In the rows, zero is written as 128.
T: rows in 4 groups, each row roughly a mix of its group's directions (one row in no group)
T (141 x 10)
[[ 66 147 155 133 132 100 132 118 118 119]
 [146 120 167 170 111 118 105 148 113 156]
 [112  88 136 132 127 127 109 179 115  96]
 [ 86  90 128 112 115  97 149 109 149 142]
 [167  86 154 158 154 132 127 109 118 131]
 [ 73 134 123 155 112 147 126 149 160 139]
 [118  95 158 172 102 146 135 135 152 147]
 [137 118  93 102 126 159 109 169 132 159]
 [144 180 154  86 149 133 138 128 119 127]
 [103 103 164 148 103 131 112 162 160 122]
 [ 74 120 145 168 144 141 112 149 126 123]
 [129 149  56 115 124 134 134 122 115 135]
 [ 89 106 168 171 114 123 141 138 120 128]
 [151 170 106 152  87 141 104 116 131 140]
 [ 89 131 145 114 143 117 137 176 101 104]
 [148 138 132 101 163 160 130 109 154  89]
 [149  97 133 106 100 157 129 141 125 176]
 [147 159 155 101 149 160 155 132  96 136]
 [132 149  92 153 156 117 167 135  93 123]
 [153 112  92  98 120 132 139  85 158 135]
 [135 149 130 160 102  70 116 111 135 130]
 [159 115 122 124 150 142  91 174 116 105]
 [175 143 113 139 135  84 115 161 121 124]
 [104 148  88  92  93 115 152 129 130 115]
 [157 177 103 131 173 125 120 127 124 132]
 [162 103 101 153 103 122 124 138 148  86]
 [106  96 114  85 126  81 114 132 122 124]
 [ 65 140 103 111 118 143 105 132 120 119]
 [103 171 128  89 115 147 106  97 123 131]
 [144 136 162 143  90 133 143 106 108 170]
 [182 104 119 144 140 102 150 133 133 158]
 [131  90 139 101 114 140 161 164 129 161]
 [152 130  71 141 135 151 111 121 136  95]
 [111 126  85 142 138  95 113 140 155  90]
 [168 114 123  97 163 132 149 106 112  98]
 [156  94 170 126 124 132 112  95 107 151]
 [149 128 131  81 105 131 112  87 133 157]
 [ 90 131 182 123 123 131 161 129 116 149]
 [147 154 103  89 114 140 122  98 156 156]
 [110 124  90 104  77 117 114 146 106 121]
 [165 158 157 151 131 158 144 130  94 116]
 [138 125 104 113  97 154 149 108 171  99]
 [106 113 101 113  99 141 147  95 149  89]
 [158 114  64 127 129 134 101 136 129 125]
 [ 97 150 124  94 126 148 173 104 122 148]
 [ 70 117 123 152 136 130 110 139 148 161]
 [128 131 131 135  72  77 120 118 127 138]
 [120 103 132 170 156 141 118 125 104 173]
 [105 127 130  67 138 159 134 147 130 146]
 [125  86 124 151  91 170 132 114 129 146]
 [175  90 140 150 139 160 127 107 137 135]
 [168 102 130  82 134 160 126 118 120 106]
 [140 148 144 176 158 112  97 138 105 115]
 [100 176 112 148 130 125 164 104 114 143]
 [106 100  98 149 139  89 152 162 138 124]
 [119 100 157  98 108 134 153 129 121 176]
 [153  76 138 130 107 130 146 152  93 122]
 [100 128 135 155 170 140 133 154 122  85]
 [102  92 144  92 136 125 158  89 129 117]
 [129 162 165  94 138 152 156 116 113 104]
 [131 128 102  96  76 144 110 133 101 110]
 [143 180  89  97 143 109 132 118 124 127]
 [117 158 159 113 125 166 145 148 100  97]
 [ 86 102 129 117 100 112 121 113 122 174]
 [122 181 122 157 160 123 106 107 137 115]
 [157  96 130 145 166 145 142 115 104 163]
 [124 163 107 102 109 123 148 104  88 156]
 [ 95 132 153 147 104  89 144 134 111 163]
 [118 109 171 132 134 106 169 103 158 123]
 [130 152 143 157  90 104 137  83 142 132]
 [139 128 119  96 172 150 135 128  79 130]
 [184 126 124 118 131 129 154  97  98 114]
 [110 172 102 164 127 168 114 133 134 125]
 [158 106  95 154  97 122 105  99 150 132]
 [ 88 124 151 105 176 137 155 144 127 124]
 [144 123 147 166 140 146  86 104 159 139]
 [134  87 130 145 111 134 148  87 121 168]
 [121 104 174  98  96 119 139 110 153 111]
 [146 106  83 105 121 176 128 112 135 133]
 [141 149 128 130 168 132 115 152 126  73]
 [110  78 127 121 151  85 139 106 117 134]
 [ 84 151 140  96 117 163 131 112 129 100]
 [100 123 177 152 142 126 132 167 105 129]
 [ 90 146 152  94 120 136 131 152  98 159]
 [ 84 158  99 119  95 123 152 134 117 148]
 [114 156 136 102  81 131 170 144 123 122]
 [121 163 111 119 147 171 156 133 104 157]
 [142 127  92 133  82 129 106 149  92 116]
 [153 131 109 102 100 172 126 164 119 146]
 [119 110 126  93 109 138 153 173  93 133]
 [130 145 142 181 154 151 115 134 104 155]
 [132 159 103 136 124 132  84  91 143 100]
 [ 86 119 149 138 114 178 111 121 126 153]
 [132  96 103 167 129 142 110 157 108 162]
 [122  62 118 128 118 156 126 120 149 139]
 [136 127  81 147 130 125  71 131 116 133]
 [104 136 129 138 151 105 140 124 184 158]
 [158 111 124 120 172 114 104 102 129 166]
 [121 138 113 175 112 155 149  91 126 154]
 [ 93 124  95 150 155 146 139 126 135  83]
 [ 99 153 125 116 136 159  98 155  88 142]
 [129 162 112 126 115 131 166 122  76 110]
 [161 134 148 114 136 118 105 113 119 186]
 [183 133 118 135 168 138 138 105 116 110]
 [123 112  92 144 166 110  95 129 161 111]
 [122 102 139 154 151 123 139 137  91  79]
 [130 155  86 101 142 139 131  83 118 147]
 [105 169  99 144 109 133 108 131 151  90]
 [166  92 149 134 156 112 128 114  91 111]
 [ 95 126 113 118 133  81 126 171 105 130]
 [ 94 161 170 110 112 163 124 133 118 126]
 [107 112 133 112 132 125  99 116  83 173]
 [110 129 162 145 166 111 119  92 114 160]
 [174 126 137 139 140 173 114 140  96 144]
 [125  92  99 150 131 143  92 144 115 167]
 [ 91 149 145 130 142  92 148 100 144  96]
 [ 97 164  87 137 139 148 160 118 110 118]
 [113 112 170 132 152 114 161 136  97 158]
 [133 108 181 130 129 136  82 130 144 149]
 [104 113 160  89 148 150 121 116  89 119]
 [164 160 136 113 130 148 121 102 147  84]
 [ 91 140 168 163 103 114 104 130 145 123]
 [ 92 159 146 146  87 131 112 152 145 145]
 [114 159  89 159 154 105 130 147 108 149]
 [128 157 127  67 121 145 138 137 116 100]
 [129 111 141 180 140 115  99 143 113 164]
 [180 147 144  95 117 152 156 136 133 125]
 [150  91 176 137 104 118 106 125 145 146]
 [148 111 144 161 148 115 167 161 114 101]
 [129 100 120 136 112 115  86 105  80 140]
 [147 159 131 104 139 176 105 106 129 101]
 [186 125 122 153 156 129 155 115 111 134]
 [118 105 154 147 160 117  90 162 154 125]
 [162 150 143  97 127 124 128 112  78 108]
 [ 99 127 189 106 131 130 147 117 108 137]
 [157 129 152 121 148  74 155 119 124 107]
 [146 105 137 186 138  94 137 121 145 130]
 [122 145 137 123 102 137 129 128 117 197]
 [118 133 115 122 114 104 146 176 139  81]
 [125 133 102  81 120  96 140 123  95 100]
 [130 177 120 145 155 145  96 113 139 159]]
which group is each row in? (one row of each group first)
[133 131 122  98 129 149 132 115 178  83]
<120>
[119 121  75 171 136 132  96 135 130 137]
<123>
[135 177  80 154 119 122 127 125 106 121]
<91>
[ 75 134 139 155 137 116 124 159  94 133]
<5>

[ 69 122 122 170 130 148 129 136 141 139]
<5>
[138 163  99 122 123 155  83 106 152 130]
<120>
[149  94 103 165 124 170 115 113 138 141]
<91>
[150 127  70 144  98 124 112 105 138 115]
<91>
[ 87 104 114 128 167 162 151 141 127 112]
<91>
[ 95 128 158 125 128  67 136 140 127 140]
<91>
[137 117 187  85 132 129 132 121 148 127]
<91>
[145 120 169 136 155 124  84 138 137 161]
<5>
[ 91  98 147 120 128  85 166 133 134 131]
<120>
[117 121 115  91 146 119 117  99  88  91]
<5>
[105 138  93 166 115 158  97 123 151 116]
<123>
[146 121 102 115  64 138 120 124 151 125]
<120>
[157 138 114 163 111 155 108 123 129  80]
<91>
[150 103 119 140 146  72 101 144 113 121]
<123>
